One turn moves each row of this set onto another row. After a few examples, where does it send each row asked below?
dafe: [ 14   5   5  -2   2   5   5  -1  19  25   5 -10   7]
Gom: [  9  10 -11 -11   6   2  14  18   7   0   8 -20  -3]
fop: [  3   3  -4 -17  16  23   7 -17  -7  -9   8 -15   6]
Tumu: [ 23  -8  11   1  16   8   1  -1  14  17   5  -5 -14]
nobif: [ 13   2   7   0   4   3   2   1  10  29  10 -12   2]
nafu: [ 22  -6  12   1  14   8   2  -1  16  14   2  -3 -15]
zab: [ 15   3   5  -2   4   4   4  -1  15  28   9 -12   6]
bufa: [  1   4  -2 -16  13  23   6 -16  -8 -11   5 -13   3]
kegan: [ 23  -5  11   0  14   9   3  -2  20  13   1  -3 -13]
sabiv: [  0   3  -2 -15  14  22   5 -15 -11 -10   7 -13   2]
Rati: [ 10   3  10   1   2   3   0   3   9  26   8 -10  -1]
seni: [ 26  -6   9  -1  15  10   5  -4  22  15   2  -4 -10]
duliv: [ 26  -9  10  -1  17   9   3  -2  16  18   7  -6 -12]
Sini: [ 13   0  -2 -10  26   7   8 -20 -11 -11   1  -7   3]
Dipod: [ 12   1  -2 -10  25   7   8 -20 -11 -12  -1  -6   2]
les: [  9  10 -12 -12   7   2  15  17   8   0   8 -20  -2]
tunez: [ 12   0  -2 -10  25   7   7 -20 -12 -11   0  -7   2]
vebin: [  9   8 -11 -11   8   2  14  18   4   2  10 -21  -3]
ruvu: [ 10   8 -12 -11   8   2  14  18   5   2  11 -22  -2]
Vomuf: [ 13   1  -2 -10  25   7   8 -20 -10 -12  -1  -6   3]
suri: [  2   4  -3 -17  14  23   7 -17  -6 -11   6 -13   5]
zupi: [ 12   0  -1 -10  25   7   7 -19 -12 -12   0  -6   1]
kefa: [ 10   9 -13 -12   7   3  15  17   7   1   9 -21  -1]
kufal: [  8   9 -11 -11   7   2  13  19   5   1   9 -20  -4]
namu: [ 9  6 10  2 -1  4  2  2 13 24  3 -9  0]
binor: [  3   2  -4 -17  16  23   6 -16 -10  -8   9 -15   5]
kip: [11  7  8  1 -1  5  4  0 18 23  2 -8  3]
zaga: [ 13   0  -2 -11  25   7   8 -20 -10 -12   0  -7   3]
maru: [ 27  -8   9  -1  17   9   4  -3  19  17   5  -5 -10]
lona: [  2   2  -2 -16  15  22   5 -15 -11  -9   9 -15   3]

kufal moves to Gom
lona moves to sabiv
zaga moves to Sini
Now these:
kegan moves to seni
kip moves to dafe

One turn moves each row of this set onto another row. After a few examples, where does it send each row asked below?
dubup: [ -3   2  12  -9  10   8  11   2  14  -2   4  15  -1  -6  12  -1   7  10
  -2   4 -16  13]
lipam: [  7 -11  11   8 -17  -5   0   5  -4  -5  11 -19 -14   5   9 -11  13   0
 -16  10  -5  -1]
lat: [ -4  -2   5   6  -2   8  -4   1  12   1  11  -2  -7  21   7 -31   6   7
 -10  10   0  -4]
Rilab: [ 11  18  14   4  13   7  10  -4  -9  -3  15  -1  -8   2  -1  -9  16 -11
  -4  -2 -12 -12]
zug: [  8   8   8  -2   7   2  -4  -1  -3 -17   2  -6  -9 -16  -1   1  27 -10
   2   6   5 -22]
begup: [ -6  -6   6   7  -2  19  -2   0  -4 -18  13  -4  -1 -14  16  -6   0   2
   3  -6  10 -18]
Rab: [-16   2   1   1  -4  -5   9  -2   5 -17   4   4  -1  -3  -6  16  -4  16
  -6  -4  -8  12]
Bebom: [ -3  12  -6  -3  -4   1  -2 -13  -9 -22   3   2 -11   1 -22 -12   4  -1
  -5  -2  -6  10]
mame: [-14   4  17  -6   2   6  -8  -5  -4  -3  14  -1   6   9   5  21   1   7
 -11  -1  -5 -15]
biso: [ -1  -2  -3  -1  -7   8   5  -5   9   1  21   8  -9  -8   2 -20  -7  -7
   6   2 -15  -4]
rol: [ -1   0   7  -1   5   2  -1  -5  16   4  -1  10  -6   9  -7  -1   7  18
 -23   8  13 -17]
butuf: [-13  14  -1   6   1  23  -2   8  11 -21   3   2 -11 -12   0   5  22  -1
   1  10   1  -3]
kiten: [-19 -17  -6  -6   0  -4  -2  -8   9 -15   5  -6  -6  -1  -8  -1   3  -7
  -3  15  14   1]
Futez: [  0  -1  -5  -8 -11  13  -2 -15   0  -9   6 -16  -8  -8  -4  -3  21  -9
  -6  13   3  11]
tid: [-23  -1   2  -1 -12   6  -5 -11   1   3  -1  -8   5   9  18 -11   6  10
   0  13   0  -2]
dob: [-14  -6   6  -8   4  -6  18  -3   2 -19  -8  -6  -3  -6   0 -14   1   2
  10   5 -14  -5]
rusa: [ -2   8  11   0  -8   0   5 -22 -11 -16   4   0   8  -8  10 -12   6   5
 -22   6  -2   4]
Zuvek: [ -3   4  10   6   3   9  -5  -3   5   7  20 -14 -13   5 -24   0   3   4
 -10  -4  -2 -13]
Gira: [  3  -4   1  -9  -5 -11 -10  13  15  -8   7   1 -10 -15  -8  13  -3   3
 -14   4  -5   1]
Puv: [  6 -15  -2  10   4  -5   4  -9  -3 -19  -4   5   2  12  -1  -2   8  14
  -6  -1 -15   4]
Fogud: [  6  13  -1  -4  -1  -5  -7  -1  -7   4 -13 -11 -10 -11  -1  -8  14   0
 -19  10   6   3]
Nof: [  2  17  12   6  -9   0   6   4  14  -5   4  -2 -10  13   2  -5  21   0
 -18  -8   6  11]
Fozu: [-15  20  -1  -1   5 -12  -9   2   6  -6   7 -10   0   4  -4   8  13  -8
  10   7  -4 -16]
mev: [  1  24   3   3   0  16  12 -14   7 -11  -6  -5  -8  11  10  -6   7  15
   1   1  -1  -9]
nop: [  6  -1  14  11   2  -1  -9  16  -4 -15  17  12  -4  -8  -8  -9  14   9
 -14  -9  -7  -9]
Voga: [  2  15   4   8   2  -4   3  -3  -6   2  -3   1  -7  14  -4  12  -2  19
  -2   4  -8 -17]
nud: [-13  -4  14  -3   6  -1  -6  11  11  -8  17  11  -1 -11  12 -20  -3  -4
 -12  -6  -3  -9]
poko: [ -6   4  17  -3   0 -14   5   2  14 -11  17 -10 -10   9  -2 -20   7   6
  -4   1  18 -14]
Posip: [ -5  -1 -12 -12   0   8  -8   9   3  -4  -5  16 -11  -7  10  -2  -2  -2
   5   3   5 -12]
sevis: [  1  -5   0   9   8   2 -18   6   5 -12  22   0  -4   0   5   9  16  11
   1  20  -2 -13]

Zuvek moves to Nof
Futez moves to Rab
biso moves to butuf
Now these:
tid moves to kiten
dubup moves to begup

